In the data rows, the value 128 means zero.
Here are some points, each followed by its number:
[ 76 102  82 157 156 126 144 130 203 121 121  77 136 177 107 144 158  71 196  98 124 105 145  77 130 128 148 135 116 179 129 152 152 110 147  67 114 134 155 198 105] 0
[125  93 169 164 116 135 141 173  92 124 114 142 156 110 158  47 140 105 112 178 151 133 122  98  92 102 134 123 140 173 122 130 141 122 132 117  88 116  73 149 171] 1
[150  93 107 172 144 152 171  98  80  81 100 146  92  92 166 129 135 140  98 162 127  88 101 153  71 159 113  74 129 107 141  97 186 130 177 127 123 113 132 105 154] 2
[100 134  71 176  97 140 144  90 139  72 121 124  63 135 154 161  82 148  76  97 118 134 108 102  97 153  87 165 103 118 115  64 166 124 140 138  70 139 145 161 110] 3
[117 138 112 139  93 120 132 112 127 100 114 127 128 120 155 117  85 174 165 163 108 135 119 135 117 120 128 128  65 151 134  82 164 118 170 155 127 122 114 102  81] 4
[144  83 167 126 123 119 155 143 146  43 104 159 150 114 182  89 192  71  99 189 126 170 114  48 104 111 157 150 145  89 124 111 151  93 156 117  89  79  95 144 148] 5
[134  96 209  83  86  86 186 169 109  86 128 176 138  85 132 104 114 140 143  70 132 144 122  98  93 131 117 127 109 127 140 142 160 167 145 137 170 100 110 119 135] 6
[155  84 189 142  97 130 115 101  59  97 145 170 113 129 147  65 157 156 124 165 134 146 157 156 139 160 175 114  99  61 135 126 117 142 106 110  83 144  86  89 171] 7
[111 210  91 138  85 111 138 161 143 162 127 131 108 200 115 122 111 142 117 108 125 133 173 125  73 144 117 118 147  67 149 105 133 171 117 104 100 136 172 144 114] 8
[142 132 126  90  80  90 159 148 105 106 108 117  91 114 108 147  77 130 101 130 156 157 108 104 132 128  95 158  98 113 147 140 171 161 150 169 102 110 133 108 131] 9
[117 119  73 113  87 152 115  82 153  51 127  59 106 126 196  98  60 142 127  45 157  89 120  81 157 205  56 154 163 147 127 125 142 171 159 161  87  94 204 184 141] 10
[164 155 157  78 171 128 132 129 173 183 131 154 147 152 108  80 149 217 122 179 147  86 147 188 133  87 186  81 119 121 126 191  53 112  64 200 182 106  89 103 123] 11
[177 139 134 139 125 115 119 123 116 109 130 163 116 106 149 101 135 183  96 172 178 128 125 140  78 131 184  73  90 116 179  75  85 132 155 152 116 120  95  87 139] 12
[184 189 142  92 158 172 136 127 136 223 163 139 119 127  75 170 180 111 120 196 142 118 185 228 177 125 152  92 193  85 116 174  70 117  84 162 174 170  90 101  93] 13
[133 111 140 116 127 108 173 160  74  47  98 146 153 154 129  91 133 144 123 129 154 152 145  73 103 137 126 130 125  77 111  81 126  76 125 130 133  39  59 139  99] 14
[ 77 145 137  93 169 154 110 169 125 204 147 151 120 150 109  98 122 126 104 182  90 150 123 193 145 108 199 167  67 111  83 184  92 126 116 114 149 171 115  97 152] 15
[138 106  76 162  94 105 141 136 112 106 173 103 128 136 157 131  85 153 164 153 108 126 141 120 179 114 112 108 117 175 157 125 106 112 120 152 139 113 118 128  99] 16
[ 88 105 115  94 151 161  73 123 194 175 160 139 145 145  93 123 114 192 161 107 116 109 101 124 165 106 146 120 140 168 144 114 131  95 122 148 133 191 143 127 124] 17
[126 152 150 128 185 126 157 186 170 255 130 188 108 146  99  66 131 147 117 166 125 130 183 246 109  91 209 114 130  99 127 171  35  99  76 139 163 192 122  38 144] 18
[174 115 139 175 118 114 163 125 140 132 160 119 133 103  93 121 112 137 156  88 103 101 130 160 128  89 173 124 106 102 130 130 162 105 159 159 146 129  86 118 159] 19
[114 174  57 116 166 149  99  78 116 165 144 117 138 103  95 133 131 144 123 159 113 121 127 158 183 117 112 139  87 121 129 106 125 173 157 165 104 136 173 134 144] 20
[137 187  79 161 160 139  86 107 103 117  81  61 117 136 136 202  26  67 100  55 125 118 114  61 123 220  23 130 175 126 109  88 212 160 174 138  90 139 215 219  91] 21
[106 142 161 140 125 130 120 123 134 144 164 103 148 124  38 137 169  97 161 111  82 113 162 159 156  91 162 178 168  89 128 204  57  73 134  96 172 124 100  94 195] 22
[120  93 155 130 101  77 179  78 122 127 111 196 122 135 165 141  47  90  92 146 154 100 100  85 108 183 128  66 125 158 129 120 149 136  89 136 141 127 142 108 116] 23
[178 124 144 105 121  86 136 147  94 137 124 140 111 101 111 138 118 207 106 173  93 145 103 149 129 163 155 106 134 168 104 171 108 158 123 141 132 163 151 110 118] 24
[158 175 107  84 148 134 162 145 131 169 165 150 142 158  90 124 199 193 135 187 138  89 183 171 151 141 191 152 111 121 180 156  88 173  86 127 136 194  97  69 113] 25
[ 98 145 142  97 193 169 142 141 201 255 164 111 169 152 147 132 198 128 178 167  98 175 170 200 163 101 176 138 147 143  68 144  95  60 162  69 183 179  98 110 167] 26
[103 142 103 129 147 128  98  91 105 109 123  84 145  83 129 216  91 115 150  18 138 169  85  66 170 173 106 135 139 141 138 151 188 125 123 146  75 127 194 149 110] 27
[159 155 148 119 142 132 134 141 112 158  94 138 144 102 118 166 117 166 106 202 103 146 139 195 165 130 128 135 102 118 167  89  82 172 140 181 130 121  93 101 141] 28
[125  87 145 168 130  79 209 116 137  22  89 127  97 104 158 112 150  70  63 122 117 104 152  60  72 153 138 120 131 126 139 109 166  89 127  83 146  56 124 141 134] 29
[149  78 152  97  85 132 106 154 123 180 136 146 170 130 105 113 116 152  82 149  71 128 136 166 146  89 177 152 122  73 134 140 109  78 120  79 133 152 111  71 120] 30
[ 99 162 113  78 182 123 115 161 112 199 144  79 146 102 114 166 169 211 186 110 121 148 149 178 126 121 153 127 100 125 162 125 116 138 147 102 200 158 124 159 121] 31
[166 135 157  91 124 176 113 183 135 207 122 154 131 116  99 177 148 205  77 197 122 153 146 181 143 150 143 149  80 147 127 154  62 145  83  94 155 132 109  79 101] 32
[ 94 135 140 114 137 128 162 136 179 218 169 159 157 123  97  99 198 139 165  77  77 129 124 193 135  82 204 131 166  74 136 179  55  76  95 125 231 133 110  83 174] 33
[ 88  83 147 100 127 152 146 158 125 136  68 150 111 141 123 112 124 153  94 149 115 110 125 127 140 138 124 174  86 121 123 145 118 108 139 200 131 129 133  48 118] 34
[120 160 150  64 156 115 106 149  98 211 151 140  80 142  65  85 171 175 153 177 120 137 169 252 161 119 192 137 104 107 125 177  77 165 100 132 195 129 107  53 147] 35
[106 144  84  99  89 119  58 149  93 120 115 100  61 101 138 173  98 185 114 156 135 158 111 156 120 143  86 152 148 138 174  91 114 116 139 146  64 138 181 138  87] 36
[114 170 162  44 106 135 153 167  99 179 134 207  69  88 108 136 126 246 124 149 166 152 154 234 198 140 142 136 123  93 135 125  61 182 113 172 129 152 134  83 142] 37
[118 158 103 141 129 112  93 121 130 107 162 128 165 154 135 145  89 106 132 108 114 140 173  81 174 153  83 160 149 136 120 138 121  98 110 161 100 177 154 174 105] 38
Which two points above are nearest to each new point, looking only along the 3 directions in which the numbered points spread most? Their numbers follow each, nearest first.
[110 138  95  91 189 126 115 143 164 142 117  87 123 152 109 191  49  77 202  99 129 147 138  92  97 129  88 139 145 179 183 170 202 156 166 128 127 174 186 118 127] 38 27
[108  98 114 144  92 159 136 112 119  67 141 171 148 134 148 112 122 132  88 135 167 114 120 139 124 111 154  83 135  89 111 104  88 152 153 122  83 122  94 132 121] 6 23
[128 154 195  71 176 129 131 137 200 186 138 135 155 109 104 184 164 144 145 168 100 136 183 187 161 147 181 177 127 102  89 128  94  86  77 169 206 170 127  67 149] 15 13
[175 145 103 143 111 126  96 109 129  96 143 156 113  90 143 152  64 139 105  95 174 102 143 106 118 169 120 124 109 121 106  57 107 113 160 178 132 142 152  86  91] 9 4
[127 109 152 170 115 145 155 160 120  85 154  91 190 125 127  55 228  97 155 111 123 114 140 135  84  94 184 101 121 104  80 152  81  92 140 133 111 136 112 117 102] 19 1
[ 95 149 161 167 116  89  83 120 101 108 105 124 111 108  96 105 115 109 133 124 178 143 141  94 158 131 122 147 115  89 153 148 133 128 162 153 127  97 144 180 110] 16 4
[168 107 172 134 212 160 131 159 121 224 134 137 121 129  94 112 171 159 137 131 114  79 212 205 110 123 181 113 143 140 116 160  92 126  47 147 161 188  99 132 126] 15 13
[143  83 163 205  88  65 165 158  81  80 136 150 116 101 140  94 169 123 118 171 124 134 114  95  39 175 151 127 130  89 110 124 173 162 107 115 108  86 103 125 112] 14 6
[148 123 141 135  94 139 132 160 108  87 158 146 143 109  97 100 112 109 103 118 104 102 159  79 143 101 134 136 130 171 133 185  94  94 127 108 133  90  91  78 139] 19 1
[149 164 181  88 127 136 132 104 172 233 142 205 118 160 107 129 221 219 124 180 137 161 160 221 127 104 231 140 101 110 121 160  77  81  91 116 149 168  73 127 119] 18 11
[ 93  84 189 115 124 136 160 154 132 111 137 255  86 125 140  88 144 151  99 157 103 160 149 111 144 112 197 142 109  79 124 143 144 134  93 135 144  56  54  96 128] 7 1
[150 139 119 132 186 139 120 118 111 143 109  67 105  72 134 165  66 150 125 115 195  92  74 104 173  99  94 153 125 120 160 106 133 167 136 152 181 138 180 130 141] 8 20
[128 145 110 147 121 118 164 106 129 125  99 141  94 132 150  89 109 122 104 171 151  98 129 177 121 127 127  94  99 165 118 140 148 142 129 170 107 136  94  93 125] 34 4
[192 167 180 129 149 197 127 154 177 255 171 146 147  75  95  89 155 123 138 186 155  92 173 185 122  82 133 106 157 121 120 185  85 121  47 110 170 136  86 124 168] 15 11
[180 143 120 102 127 118 111 194 112 172  49 145 121 129 132 118 156 148  97 169 145 130 150 158 123  54 162 152  94 132 165 118 112 119 152 129 163 144  99 152  82] 34 30
[ 85  93 109 148 152 129 112 108 129  39 161  52 130 184 127 104 132  57 111  83  61 132 126   0  95 150 104 143 142 167 113 161 199 131 201  93 112 114 182 201 156] 0 27
[115  44 169 121 152 145 115 120 122 112 102 118 111 142 132 185 134 107 150 142 112 168 109 116 138 102  79 132 155 189 117 101 156 159 109  90  95 107 137 178 160] 16 38
[123 154 126 142 132 149 129 113 110 150 113 164 149 136 117 153  89 164 103 142 169 115 121 172 137 108 151 134 116  86 117 153 123 100  71  98 136 139 112 102 142] 34 24
[ 78  58 227 141  91 158 112 160 150 155 132 151 137 133 126  78 196 105 109 114 111 125 138  88 128  77 147  95 131 141 160 190 108  76 150 108 182 127 108  85 135] 19 30
[ 81 142  80 121 130  85  74 116 172  73 144  61 160 118  89 166  87  12 175 115 136  73 120  54 109 142  53  95 106 156 160 150 180 160 148 115 148 168 168 176 141] 27 38
[151 211  78  96 194 158  85  90 177 117 128  35 110 146 144 185 105  41 178  81  79 172 147  38 137 125  50 162 154 179 155 129 172 143 172 122  89 174 201 178  90] 27 38
[107 115  84 142 132 107 133 117 157  63 110 111  81 132 156 106 137 118  73 177 151 104 107 103  73 110 131 108 108  94  88  99  92 146 116 194 124 113  72 106 153] 6 2
[168 125 130 104 116 131 150 141 129 149 158 150 138  70 127 147 147 162 168 170 109 136  99 233 142  89 220 108  87 130  64 116  52 163  85 139 137  84 109  69 198] 11 25
[129 171 107 107 117 142 147 184  98 130 167 147  96 115 115 124 119 221  72 158 162  94 147 189 177 118 162 119  85 132 122 112  82 164  87 146 130 130 162  78 106] 28 24
[105  92 116 123 138 158 158  76 111  65 134 142 123  92 182 127 118 122  65 118 122 123  96  98 138 141  69 123 163 110 160  52 139 119 121 101  48 136 109  92 140] 23 2
[148  77 207 135 185 142 104 142 151 183 136 147 145 147 108 132 200 152 187 132  79 121 169 132 105  69 164 156 161 162  97 201  99 117  66  80 239 135 147 117 144] 22 33
[157 119 107 140 128 142 113 119 141 170 141 175  99 112 101 118 131 185  68 121 183 108 113 138 141 160 164 110 135 120 129 111 114 102  96 145 128 134 144  72 123] 24 34
[146 125 206 148 125 131 105 105 102 147 127 124 146 181 108 143 127  54 180 164 112 146 135 125 148 105 106 121 160 138 136 152 183 124 110  75 117 132 100 198 115] 19 16
[154  97 148 204 126 149 136 121 137  41  97 106 147 152 147 133 138  19  81 133 115  96 117  87  86  98 134 102 106 108 112  98 139 111 116 133 109 117 110 165 173] 29 5
[156 142 185 142 133 127  97 186 148 157 160  92 133 131 120 124 186  59 166 132 122 155 102 116 126 161  60 117 116 139 123 140 121 123 130 133 129 148  98 141 116] 19 16
[118 153 128  82 142 182 121 146 148 191 162 151 149 102 108 116 166 202  88 137 108 140 125 200 160 143 127 126 169 113 116  99  62 154 114 108 165 104  65  89 143] 25 15
[139 130  92 110  99  83 144 144  92  77 142 159  84  99 131 111 109 174 132 123 115 181 103 132 127  87 138 104 123 108 109 128  59 185  88 150 129  66  67  74 147] 12 34
[163  16 191 103  75 111 148  84 106  80  75 170 134 104 136  81 189 116 102 144 137 108 136 103 100 113 192  65 131  60 103 101 187 112 114 130  31  99  77 106 109] 14 1
[137  59  94  92  97 109 108  92 133 187 155 164 132 121 117 196 134 158 135 129 147 102 120 139 142 130 119 130 106 144 124 100 142 125 111 159 122 134 175 106 167] 8 16
[187 168 121 100 147 175  77 118 126 212 131 114  85 135  83 141 172 157 128 124 139 157 149 194 123  94 131  84 137 169 131 153 117 127 133 157 162 108 132  93  95] 31 25
[ 97 181  85 139 197 116 103  58 178 130 160  38 170 155 101 152  59  50 192  57 116 135 129  39 119 163  45 116 116 177 121 160 168 111 178  90  85 152 221 205 126] 27 0
[107 132 169 139 115 155 138 103 140  88 139 125 130 153 173 107 130 123 205 123  98 146 113 109  72 124 101 141 156 168 116 149 166 163 124  68  97 131 153 153 138] 16 38
[130 185 131  53 170 145 153 148 105 178 195 160 130  81 109 126 112  98 159 126 154 174 131 160 175 134 152 129 171 100 137 147  69 141  90 133 213 139 150  70 151] 15 31
[134 162  47 164 121  69 126  78 137  57  89  73 115 100 127 177  67  91 158  44 164 167  69  68 141 199 103  83 119 152 158  94 203  98 150 119 119 146 157 182 163] 10 27
[ 93 135  55 149 118 106 129 116 136  70 126  79 122 160 135 162  84 114 107  96 138 133 100  76 125  87  70 105 135 187 161  90 157 209 192 130  29 176 192 140 107] 10 27
[129 157 134 159 163 116 116 102 168  86 118  31 191 146 102 125 113   5 172 127  86 104 130  72  98 141  70 152 155 160 116 180 142 119 151  89 132 137 192 238 103] 0 38
